In the rows, zero is written as 128.
A single turn carries every row of the set below to another of its rows. Some are shown first; where does it send the rows asked next?
pum: [113 130 126  89 130 133  91 144 136 149 140 141  91 115 110 113 106 140
 148 116]
vudu: [130 141 133 109 135 122 125 123 165 145 135  98 111 131 134 112  83 117
 175 167]
Zires: [132 152 127 128 126 133 152 135 146 142 138 101 111 117 128 107 113 119
 160 149]
roni: [ 91 137 114 102 131 134 111 149 161 122 127 115 107 139  87 116  85 122
 134 140]
Zozim: [130 147 131  97 142 117 117 124 151 102 144 116 107 141 112 128  74 149
 131 163]
pibo: [113 145 126 121 112 122 143 121 157 139 132 100  75 117 129 136  98 128
 152 133]
zipi: [114 144 133  99 156 134 118 162 170 135 116 118 114 132  80 118  94 116
 147 140]
gar: [113 147 142  99 134 128 108 138 143 166 134 143 120 113 107 111 118 141
 131 128]
Lugeb: [ 99 160 125  91 130 127 130 127 161 128 167 128 115 120 136 114 107 141
 148 114]
Luked: [115 167 130  97 128 161 109 119 157 110 123 126 114 133 132 131 122 133
 140 115]
kamab: [119 171 140 108 119 130 112 148 134 129 107 135 109  88 113 127 120 128
 161 141]
mivop: [106 155 137  86 151 153 148 108 151 127 129 119  87 138 114 130  86 151
 140 145]
Led: [113 153 147  78 149 156 113 118 169 116 131 119  87 139 121 137 103 142
 167 122]
Lov: [102 165 129  90 120 134 131 147 137 117 116 122  91  99  99 115  71 118
 161 149]
Pati: [148 158 121 102 167 130 125 153 163 127 124 132 108 111 125 144 109 131
 156 129]
bap: [123 151 122 110 151 153 123 120 131 117 120 123 114 136 133 123 131 151
 143 149]
mikag: [132 146 136  86 176 139 118 131 139 124 113 122 111 138 143 106 104 130
 156 142]
femub: [ 77 155 134  93 114 126 122 132 143 127 131 121  87 103 109 121  93 140
 175 149]
Tuvug: [102 124 111  97 124 136  94 140 140 128 139 126  86 132  96 121  89 143
 145 142]
Muvir: [126 146 147 104 155 132 117 147 156 159 123 132 123 123  85 121 110 139
 139 153]
pib: [100 161 147 111 137 113 128 148 135 129 107 118 118 105 113 109 118 132
 164 163]
vosi: [113 161 149  92 136 119 111 144 141 119 108 118 114 112 104 105  78 120
 167 172]
nefor: [140 148 123  83 147 137 127 146 147 107 155 125  82 118 116 126  84 135
 158 117]
zosop: [132 140 156 113 114 115 107 116 160 134 140  99  91 129 133 126 108 135
 167 143]
fen: [116 163 133  81 154 145 139 120 147 127 114 125 111 133 133 108  77 120
 126 131]
tas: [106 160 147  90 111 129  88 129 145 130 122 134 101 100 115 131 103 140
 175 150]
bulim: [135 158 128  99 140 133 109 116 160 136 151 138 127 123 125 141 104 158
 147 160]
kalil: [139 152 122 105 117 134 124 127 165 139 122 109  91 115 130 132  67 104
 154 142]
nir: [160 158 144 116 110 137 115 131 149 130 133 110 106 114 127 120 107 112
 154 133]
zat: [103 158 126 107 153 104 138 143 168 115 128 112 123 133 132 119 102 127
 130 129]

Zozim moves to zat
kalil moves to vudu
Where do these go?
gar moves to pum
tas moves to femub
mikag moves to bap

A single turn carries every row of the set below to another of its rows. Some are shown first; where does it send the rows asked next?
kuli: [123 123  97 106 131 108 148 129 130 131  91 109 128 112  72 120 140  98
 116 161 141]
kodi: [121 133 144 121 172 126 118 117 128 126 119 119 131  84 110 140 109 122
 138 126 126]
meze: [117 123 127 116 157 115 107 112 128 121 133 119 136  90 106 142 103 133
 129 127 117]
ros: [108 127 112 134 141 100 160 125 148 125  77 128 131 113  85 138 130 122
 140 150 152]
dosu: [116 125 100 117 131 126 153 138 138 138  89 126 120 109  85 128 151 111
 133 154 153]
zel: [104 113 103 132 141 137 106 104 116 120 105 115 129 105 133 133 104 136
 119 136 140]
fetur: [110 131 114 133 142 107 163 124 147 139  84 132 129 109  85 136 134 120
 140 148 152]
tuf: [135 127 155 121 151 128 141 118 122 113 129 111 151 132  96 135 114  99
 121 123 118]
gegok: [110 128 133 117 173 110 112 116 125 120 121 113 137  95 120 143 106 116
 130 122 117]
zimo: [104 122 114 130 124 145 129 115 115 109 114 106 150 148 127 131 111 112
 105 133 135]
nik: [126 127 102 113 134 115 157 128 123 135  89 107 127 113  70 116 137 100
 122 161 142]
gola: [123 126 110 125 142  88 158 112 131 127  79 113 134 113  71 126 123 110
 126 160 138]
mumam: [107 123 110 128 153 148 106 105 117 134 101 122 122 103 134 125 112 120
 122 139 153]
nak: [122 117 123 129 131 150 131 105 112 121 111 113 142 151 120 120 116  96
 105 136 146]
Gune: [111 102 115 128 134 141 120 115 116 114 116 107 139 152 124 126 116 102
 110 123 143]
gobaf: [108 125  99 116 131 119 149 141 147 129  87 123 123 113  86 133 148 110
 131 151 155]
Dukan: [118 133 137 113 141 124 131 123 127 109 141 111 157 134 101 140 111 108
 116 124 113]
fudi: [122 117 143 118 150 121 130 124 124 110 129  97 148 132 106 138 113  98
 113 116 110]
nek: [101 115 104 128 157 129 100 106 119 123 109 123 128 116 138 132 107 121
 127 131 147]
tipu: [121 134 116 128 146  97 165 114 131 136  81 113 135 113  70 125 121 110
 130 156 141]

dosu moves to fetur
gola moves to kuli
Gune moves to nek
Where do these go?
kodi moves to tuf
zimo moves to zel

A single turn carries every row of the set below to another of its rows. Some are shown first; where does it send the rows asked next?
Bof: [142 127 119 112 104 120 151 103 127 106 148 118 113 125  89  87 134 126
 122 117]
Viri: [159 145 114 128 139 150 125 117 116 126 107 111 132 129 134  98 129 140
 134 154]
diz: [147 112 125 128 138 139 113 144  96 108 152 109 120 126 124  70 150 120
 127 162]
Bovu: [108 118 121 132 118 158 127 123 108 143 134 128 124 113 127 105 139 146
 135 150]
kan: [138 117 135 112 136 111 130 109 113  92 176 131 138 100 124  85 143 126
 124 151]
Pibag: [151 104 106 117 112 126 137 124 114 101 129 100 108 118 110  80 155 127
 110 130]
saduv: [121 135 117 139 120 115 126 115  91 125 160 128 135 140 142 103 128 124
 131 161]
tebiz: [155 135 141 101  91 104 143 113 129 131 150 130 123 112 119  91 130 146
 103 155]
kavi: [147 139 119 117 115 128 147 106 122 116 136 117 110 121  84  87 136 118
 110 119]
tozep: [127 155 144 108  94 128 146  96 119 128 142 115 115  99 113  93 147 138
 121 144]
fub: [145 106 126 115 109 112 137 102  76 106 131  94 134 107 107  95 133 146
 120 146]
melu: [156 131 105 130 113 144 117 127 126 126 119 127 121 134 114 114 129 131
 115 122]
dez: [153 120 156 103 109 121 136  94 110  93 136 100 116  98 127  71 140 147
 121 153]
vonon: [159 132 126 133 127 112  99 126 107 111 128 114 112 122 133  99 129 130
 157 127]
ginit: [144 108 144 110  88 118 126 102 101 112 139 129 124 127 151 118 136 145
 116 156]
Mep: [163 131 122 107 145 101 121 107 109 100 128 105 118 124 109  88 124 119
 132 133]
Gevad: [107 119 129 117 133 125 137 107 114 124 137 155 123 106 126  90 136 127
 139 167]
mito: [137 103 127 138 128 117 121 101 120 121 145 144 109 153 133  93 126 140
 140 158]
bel: [149 131 116 136 131 151 123 126 130 136 121 133 114 129 114 107 132 131
 110 125]
Kuv: [139 123 110 134 142 112 103 128 108 127 129 141 127 139 132  98 123 123
 108 159]
Molo: [125 154 150 115  87 129 142  99 119 126 137 128 123 103 116  88 140 153
 133 149]
zif: [170 100 142 124 117 134 131 110 109 100 152 107 116 103 106  77 118 150
 129 133]
visub: [161 132 122 144 126 108 113 104 102 112 110 122 121 129  99  77 123 150
 136 151]
futeg: [110 126 133 128 118 152 130 115 121 146 138 128 114 105 135 107 147 144
 125 146]
kozu: [153 150 155 126 132 134 123 124 109 104 140 132 144 122 149  82 143 140
 128 162]
soful: [180 137 127 114 113 114  97 131 116 106 153 117 130 108 117  92 134 131
 106 157]
tudo: [127 108 143 128 111 133 123 113 108 126 147 129 124 117 148  83 137 151
 100 181]
Dutop: [145 124 143 135  86 131 133 103  95 100 149 142 136 109 125  84 127 141
  98 164]

Mep moves to Kuv
saduv moves to Dutop
Bovu moves to Molo
Where do these go?
fub moves to visub
tebiz moves to Pibag
kavi moves to bel
diz moves to kozu

A single turn carries every row of the set below to another of its rows. Some are shown first; where does it send the rows asked next?
barir: [106 112 157 119 131 101 101 162 140 138 182 125 124 109 161 145  80 156
 121 125 137 147 143 142 124 160 113 144  99 123 109 130 117 148 147 126
 100]
rasor: [127 116 152 122 140 129 110 149 112 106 142 145 124 105 156 109 133 159
 133 138 150 136 119 117 136 140 107 141 142 163 130 122 113 127 130 127
 114]
ket: [137 120 172 128 114 113  92 135 156 138 152 147 134 135 153 137 103 114
 136 111 163 137 122 104 101 114 113 155 126 114 105 123  90 155 125 134
 123]
Vebu: [125 121 135 115 136 115 127 135 147 132 170 125 126 106 173 131 122 156
 127 143 150 148 164 117 108 100 146 166 115 116  98 132 134 150 145 145
 126]
dimo: [127 130 151  95 110 123 114 136 150 121 131 142 172 115 152 145  88 134
 139 112 152 131 143 138 144 156 136 129 119 135 116 117 113 141 146 140
 143]
dek: [142 135 145  95 117 127 118 136 155 120 129 155 164 111 152 138 104 141
 148 115 166 152 147 132 126 148 151 126 121 131 124 110 127 139 146 136
 155]
Nav: [151 116 170 129 118 117  96 131 159 124 156 147 127 133 155 136 108 125
 142 113 162 154 123 100  90 119 111 152 130 120 118 123  97 155 128 130
 132]
vik: [125 115 107 107 157 107 102 148 135 140 119 144 141 111 148 130 122 138
 131 122 131 144 141 131 133 133 120 133 125 122  89 114 147 154 144  98
 136]
Bolof: [117 115 145 118 127 117 124 131 144 118 180 112 134 107 178 140 103 157
 121 138 131 134 155 123 123 119 118 171 119 131  97 140 120 152 147 151
 117]
gim: [125 121 131 118 130 103 114 156 149 139 177 129 108 103 159 131  94 167
 126 139 164 155 154 133  94 120 151 158 106 121 101 116 132 148 142 144
 123]
badoz: [108 107 160 124 139 120 123 131 144 116 164 129 146 111 175 143 111 149
 121 127 123 149 156 120 132 132 110 163 109 130  94 149 118 142 156 129
  97]
zurel: [119 121 118 109 147 120 104 142 130 130 138 132 137 101 160 141 129 146
 130 115 118 139 137 125 148 151 104 136 144 128 102 119 144 159 133 101
 147]
rusi: [123 127 150 106 145 119 102 155 104 130 140 145 123 109 154 107 144 148
 131 148 157 127 127 119 136 127 119 131 139 144 135 121 122 132 128 120
 119]
detun: [142 127 165 124 120 110  80 146 154 140 161 139 135 140 160 126 103 116
 137 117 157 142 117 108 112 118 115 146 125 114 115 125  89 161 127 141
 130]
lub: [137 134 144  95 112 119 107 147 153 124 137 145 161 113 151 138  88 142
 145 114 161 142 141 140 136 161 144 121 116 134 125 108 119 143 145 141
 151]
Bis: [121 129 143 120 141 103 103 171 143 147 178 143 108 101 160 126 109 161
 129 129 161 176 150 131 110 142 151 140 101 111 116 119 135 145 140 129
 120]
suze: [120 113 147 107 144 109 100 162 107 138 127 151 120 114 138 111 119 145
 131 147 168 123 125 130 120 126 118 131 122 147 125 115 121 128 135 112
 103]
zir: [157 123 163 126 123 114  83 142 159 128 165 141 127 140 165 126 107 125
 143 119 159 156 119 104 101 122 113 145 131 118 125 122  94 162 130 138
 137]
notiv: [133  87 158 123 125 126 105 157 119 121 150 156 115 110 112 115 107 145
 134 104 150 144 126 132 111 154 133 156 128 122 108 121 103 187 125 117
 132]
poz: [141  84 160 114 133 131 107 145 116 111 158 142 126 119 131 116 112 143
 135 114 133 140 130 128 122 155 112 155 139 125 120 137 104 194 136 116
 137]
bom: [135  94 148 117 139 124 103 157 119 131 137 159 127 120 120  96 124 134
 135 113 151 146 134 125 120 127 150 154 122 112  99 126 104 187 132 123
 129]
Zil: [124 111 106 129 148 108 104 157 144 125 120 150 132  99 140 129 106 152
 133 105 137 156 130 134 129 151 124 138 119 138  79 101 136 146 139 110
 129]
rokaz: [118 117 118 128 138 119 106 148 140 118 140 140 128  90 150 137 112 157
 132 100 125 150 123 129 144 169 109 142 139 143  92 107 133 151 128 112
 140]
Ninom: [144  91 150 108 143 129 104 146 115 120 146 146 139 129 135  99 130 131
 135 123 130 140 137 122 130 127 129 152 133 115 111 140 105 196 142 122
 135]
nime: [125 123 147 123 146 122 126 139 147 124 161 146 130 103 174 125 141 153
 129 131 147 176 164 110 118 115 145 156 110 116 103 138 136 140 148 130
 118]
Nida: [118 113 140 123 122 105 113 152 147 126 188 114 117 105 165 141  76 166
 121 132 145 142 145 139 109 140 122 161 110 133 102 123 118 152 145 150
 114]
petem: [124 103 152 124 140 117 108 154 115 111 129 153 122 109 138 113 111 154
 134 136 161 132 118 129 119 140 107 141 125 165 119 116 110 122 136 121
  98]
ged: [132 130 151  95 113 129 124 126 154 116 125 150 172 112 154 144 105 134
 143 112 155 138 149 128 136 144 141 134 121 134 115 119 120 137 147 137
 146]

bom moves to Ninom
rusi moves to rasor
detun moves to zir
Where do these go?
rokaz moves to Zil
lub moves to dek
Nida moves to gim
nime moves to badoz

A single turn carries every row of the set below to another of its rows. Some are shown first; where does it send the rows asked next?
Soze: [106 148 102 148 107 143 118 124 106 102 104 142 105 145 147 140 113 120
 118 124 127 127 134 137 115 149 139 123 141 158 125 148 133 120 125  95
 112 125 141 138 132 156 124 138 132 125]
kamo: [116 154 128 121  91 126 136 134 127 133  92 133 143 126 117 130 112 139
 105 152 140 119 155 105 122 133 129 116 103 115 120 115 121 105 137 122
 131 112 112 134 124 100 125 121 132 120]
sog: [111 127 124 111  88 152 121 130 157 106 140 116 155 134 134 160 127 111
 122 145 128 103 133 119 132 132 114 132 124 138 129 154 120 126 136 117
 123 121 120 133 131 127 125 120 163 164]
pire: [110 137 135 139 125 127 148 128  96 112 121 116 104 123 112 147 114 116
 102 132 140 136 128 141  78 130 128 149 124 123 118 133 102 126 154 114
 130 122 130 129 135 127 114 132 133 121]
ladaz: [109 131 120 134 111 168 107 123 145 117 102 120 143 115 142 151 127 109
 139 119 138 140 153 120 119 159 116  98 119 130 137 154 101 116 137 127
 104 100 140 139 124 130 135 126 127 125]
fev: [100 150 137 132 118 127 110 132 137  99 110 128 117 123 130 129 125 133
 131 133 133 139 133 131 113 128 136  99 107 138 115 120 160 121 113 116
 113  96 141 101 136 122 128 120 110 128]
vedep: [105 143 126 144 114 130 112 122 143 138 105  99 138 129 143 140 127 117
 103 128 146 148 109 117 120 127 144 135 132 132 147 136 106 105 121 115
 114 140 117 112 126 145 131 124 164 126]
Berek: [122 139 115 101 118 151 115 139 144 119 120 122 134 116 132 140 127 139
 133 136 121 106 146 135 138 153 140 118 170 149 138 159 112 131 121 107
 113 107 153 138 115 127 153 145 141 131]
tal: [111 116 144 145 119 161 148 120 117 118 141 123 127 141 114 113 137 142
 114 136 144 136 138 133 129 132 128 121 123 115 116 138 142 136 123 135
 142 138 135 113 127 119 148 115 136 127]
rif: [121 124  95 138 123 118 117 133 128 107 128 136 137  99 103 161 109 121
 112 144 122 107  90 154 109 133 133 126 111 127 140 133 130 126 149 114
 113 134 136 121 122 122 115 110 137 118]
Nof: [134 153 122  97 107 132 120 150 142 128 116 127 125 114 121 144 104 127
 110 113 110 121 100 159 110 123 129  99 142 132 106 147 133 149 128 124
 142 130 132 146 110 125 121 126 122 153]
Zak: [118 125 131 114 108 125 109 134 131 119 133 125 135 105 115 139 121 129
  92 144 108 120 127 134 119 140 108  99 112 118 121 133 121 124 139 119
 117 152 156 139 120 117 112 108 154 169]
rut: [162 138 119 118 108 145 142 120 140 141 106 124 160 152 118 122 117 127
 118 115 112 124 145 134 108 148 123 152 130 128 142 146 116 123 125 150
 131 122 127 148 110 138 124 104 135 116]
Dudad: [129 156 122 155 118 124 117 117 104 142 118 138 129 138 139 129 122 110
 114 119 121  97 124 146 145 136 107 116 138 125 129 106 129 112 139 126
 124 114 136 114 116 100 119 123 123 129]
san: [ 84 134 141  98 105 138 135 125 134 140 120 111 160 163  99 132 124 125
 117 128 131 111 120 134 119 141 126 110 132 142 107 129 121 119 124 133
  89 115 120 151 116 116 137 116 126 112]
sud: [114 128 113 126 107 134 102 133 137  88 117 107 137 124 164 140 127 123
 127 113 126 127 127 125 125 120 127 104 155 134 117 140 110 111 148 136
 151 129 125 146 120 121 120 116 148 135]
pipum: [165 134 128 118 108 145 147 120 141 138 117 128 150 155 109 124 123 129
 111 119 120 124 143 126 106 152 123 142 123 140 147 154 123 138 129 145
 133 126 119 145 120 146 131 103 133 118]
bavu: [111 159 120 110 122 126 129 119 139 106 122 133 158 138 125 124 117 119
 143 133 116 122 115 141 108 154 107 140 148 148 139 122 138 115 107 112
 127 118 133 130  82 110 121 115 112 118]
vin: [130 132 162  94 130 132 136 139 143 136 110 118 134 107 115 141 131 125
 113 118 116 120 141 149  96 144 137 136 130 106 124 149 104 109 150 130
 110 111 151 138 118 127 146 120 138 144]
rodal: [132 149 111 124 133 114  94 138 130 138 118 113 138 138 113 128 110 125
 138 127 130 108 141 124 124 127 131 115 142 157 142 117  93 144 121 130
 104  89 146 135 126 129 110 120 116 122]
vubo: [109 129 140 124 144 143 134 129 116 136 127 130 122 146 125 147 117 124
 146 152 146 151 117 123 131 133 139 130 119 153 137 130 127 130 120 100
 112 134 141 137 118 140 130 156 142 120]
zuzig: [108 117 144 140 114 153 159 116 117 122 138 113 128 151 110 117 137 143
 110 138 133 137 131 142 122 135 120 119 139 118 113 140 143 128 129 138
 146 137 125 118 124 111 141 124 127 122]
lopu: [148 149 126 117 135 126 144 131 118 105 117 120  98 138 107 148 110 140
 123 124 119 120 121 154 106 164 133 146 121 145 118 138 149 117 150 139
 107 133 116 122 120 124 132 119 129 142]
rugi: [107 145 128 141 118 130 106 132 141 103 121 124 122 112 132 121 120 134
 144 129 133 141 132 137 110 134 139 104 110 138 114 120 145 122 114 124
 111  97 153  97 145 120 120 118 115 132]
gare: [115 148  98 120 125 111 121 131 131 128 137 112 121 117 110 127 122 128
 111 108 110 119 152 133 118 148 126 130 138  94 124 154 106 134 132 138
 137 117 137 154 129 110 131 137 119 152]
loso: [120 135 142 128 130 130 134 151 128 125  89 121 125 126  92 163 103 136
 109 145 149 121  98 148 125 135 140 132 134 133 136 155 113 135 117 120
 112 127 116 120 101 134 124 100 134 143]
tuguk: [138 137 112 123 130 102 107 138 140 133 126 118 139 141 109 127 113 127
 142 124 120 113 135 129 119 135 133 119 141 159 143 131  96 142 122 136
 112  88 143 142 138 133 100 121 113 125]
favi: [ 97 128 104 137 114 129 121 130 155 133 134 134 148 139 122 138 111 117
 133 143 133 107 110 140 118 136 135 129 132 149 149 138 119 108 148 100
 116 146 113 132 121 167 120 123 128 151]

vedep moves to loso
zuzig moves to rut
Berek moves to Soze
Where do these go?
Zak moves to sog
tal moves to pipum
ladaz moves to vubo
Dudad moves to kamo

A single turn carries every row of the set below to another of its rows. Some are shown first; where does it send the rows asked next?
Gosu: [133  90 157 139 134  82 139 134 133 125 101 106 134 128 158 122  92  84
 140 120 118 164 152  98 145 117 155]
rezu: [110 114 141 140 121 131 124 113 132 138  71 103 121 141 119 100 109 109
 116  87 139 129 125 119 108 134 122]
gilep: [120 121 160 166 131 110 155 124 121 148  84 110 118 115 143 112 121  93
 121  86 143 155 138 116 125 100 124]
mem: [140  97 134 134 110  98 151 139 152 127 106 119 163 125 159 121  98 132
 118 133 133 136 135 125 162 113 157]
bakik: [103 125 150 151 126 130 129 116 123 146  72 112 121 130 124  94 108  94
 129  91 125 135 126 115 114 125 116]
rapom: [132 108 136 145 123  90 141 132 139 130  99 120 148 112 161 133  98  99
 147 133 119 152 145  95 144 110 167]
zuk: [128  97 127 122 104 117 133 135 154 127 106 115 162 132 142  99  89 147
 120 123 124 117 129 130 150 128 139]
veli: [111 105 156 151 128 108 169 126 108 147 109 109 126 113 145 110 111 104
 132  73 146 152 138 119 140 104 125]
lotub: [111 112 170 155 139 113 155 110 133 145 101 126 112 128 129 118 134 104
 131  90 128 145 132  99 113 120 138]
bune: [107  97 166 143 136 108 170 115 118 146 122 120 120 125 135 116 122 113
 138  75 137 144 135 107 131 120 135]
lev: [133  96 129 125 105 114 134 138 153 128 101 110 161 133 146 100  89 145
 114 121 130 122 132 138 153 122 133]
bove: [132  90 135 121 109 114 134 133 157 129 106 114 157 140 143 104  95 149
 115 122 126 120 132 135 149 127 137]
mot: [135  99 148 141 132  88 142 126 147 132 104 123 142 126 158 140 108 106
 143 133 118 152 147  96 140 115 169]
Tumov: [108 117 138 141 118 133 123 113 131 136  71 103 122 137 118  98 106 108
 118  88 138 128 124 116 110 135 124]
Resu: [102 131 146 162 121 119 151 121 119 141  95 123 124 100 131 104 116  93
 143  90 127 143 128  92 121 115 136]
Lop: [138  93 138 129 114  99 151 134 156 126 113 124 161 130 154 124 103 136
 121 134 128 133 133 119 157 120 161]
pami: [129  95 150 140 129  84 137 136 130 123 102 108 137 120 157 117  88  84
 147 121 114 161 149  93 145 119 158]
rit: [129  82 133 124 114 121 129 128 147 127  94 108 143 142 141 100  90 148
 112 108 131 118 128 137 148 138 123]
ziko: [121  88 127 123 109 124 127 127 145 124  98 112 146 134 136  96  87 148
 121 110 124 114 125 127 147 143 127]
gezu: [ 99 111 148 148 122 113 167 123 108 142 118 120 129 104 135 105 109 105
 148  76 134 141 130  99 136 117 135]
Tosel: [134  99 129 133 108 100 150 137 152 125 110 124 165 121 155 119  98 133
 124 135 127 132 131 115 159 119 162]
lizav: [129  90 157 137 134  84 138 132 136 124 106 111 135 128 154 120  95  87
 145 121 113 160 150  91 141 124 160]
gufi: [103 120 157 148 132 130 130 111 128 146  76 114 118 137 120  98 114  98
 127  91 123 135 127 114 111 129 118]
Zev: [109 121 156 151 131 128 130 115 126 147  70 109 118 137 125  98 112  96
 122  90 129 139 129 121 113 123 114]
bipe: [110 116 138 142 118 132 123 115 130 137  68 102 122 138 120  99 106 108
 116  87 140 130 125 120 110 132 121]
sigud: [126  90 124 127 107 122 128 133 141 125  91 105 148 131 142  95  82 143
 114 108 132 118 126 135 153 133 121]
genop: [141 101 144 146 129  86 143 132 141 134  96 114 144 123 166 138 102 100
 136 131 128 158 151 108 146 104 161]

gilep moves to Resu
lev moves to zuk
Where do these go?
Tosel moves to Lop
bune moves to veli
gufi moves to Zev
ziko moves to rit
rapom moves to mot
pami moves to lizav
Tumov moves to rezu

